0: [121 164 121 117 142  18 140 166 147 127 154 136]
1: [108 167 112 132 120  92 143 167 105 132 177  94]
2: [134 144 112 128 133 129 155 140 101 115 140 127]
3: [157 162 170 128 112  80 131 162  51 206 196 113]
4: [147 130 126 130 125 147 151 130  73 135 148 122]
5: [159 147 141 112 126  92 149 148 106 159 140 137]
6: [155 136 129 120 116 143 148 133  64 154 145 127]
7: [169 136 162 124 110 133 159 133   7 206 158 116]
8: [151 132 117 125 110 151 148 134  63 153 137 122]
9: [176 122 180 139 104 142 155 119   0 237 177 107]
10: [190 154 188  94 107  66 131 155  89 244 121 158]
11: [212 114 210 136 115 108 149 122   1 255 175 129]
12: [174 133 156 119 132 116 142 132  99 166 127 146]
13: [161 132 137 118 135 133 141 129 106 139 125 141]
14: [177 137 164 112 126 115 136 136  95 182 128 147]
15: [158 137 130 118 130 132 138 135 106 139 119 145]
16: [157 137 130 115 128 134 138 134 106 140 124 140]
17: [112 149 114 140 132 123 152 148 132  94 155 101]
18: [124 139 110 133 131 142 141 136 123  92 139 123]
19: [111 150 128 127 113 116 151 150 112 108 159 119]

[155 121 166 184 178 146 114 126 162 156 109  78] 13 16
[144 130 124 148 151 150 131 128 132 118 112 118] 18 13
[156  60 149 151 149 164 137  60 128 131 113 143] 13 15
[168  22 174 165 149 161 158  23 136 152 140 133] 13 12
[113 147 145  94  56 122 117 156  92 134 152 139] 19 6
[ 54 166  63 128 145  89 120 167 177  68 152 114] 17 18
[165  42 162 158 151 166 143  41 138 136 121 140] 13 15
[131 129 101 149 145 157 153 129 122 112 132  93] 18 2
[106 142  90 132 145 129 140 139 141  80 133 133] 18 17
[151 152 225 175 179  60  88 152 203 154 127 118] 0 5
[155 128 152 164 169 138 126 126 143 140 113 101] 13 15
[154  76 139 143 145 167 143  74 128 120 117 139] 13 15
[128 138 106 153 147 146 159 136 120 116 142  73] 17 18
[156  57 150 149 142 167 147  52 136 136 128 136] 13 16
[153  64 144 148 145 167 147  62 131 128 121 139] 13 16
[139 134 154  87  56 136 132 135  79 149 158 156] 6 8
[129 150 120  45  22 139 127 151 107 136 122 149] 16 15
[ 57 195  73 119 144  52 120 197 175  96 150 114] 0 1
[137 121 129 188 175 133 160 123 129 162 149  53] 17 4
[140 144 139  74  66 129 129 143  97 139 146 161] 16 15
[140 134 131 137 148 128 134 132 139 103 130 134] 18 2
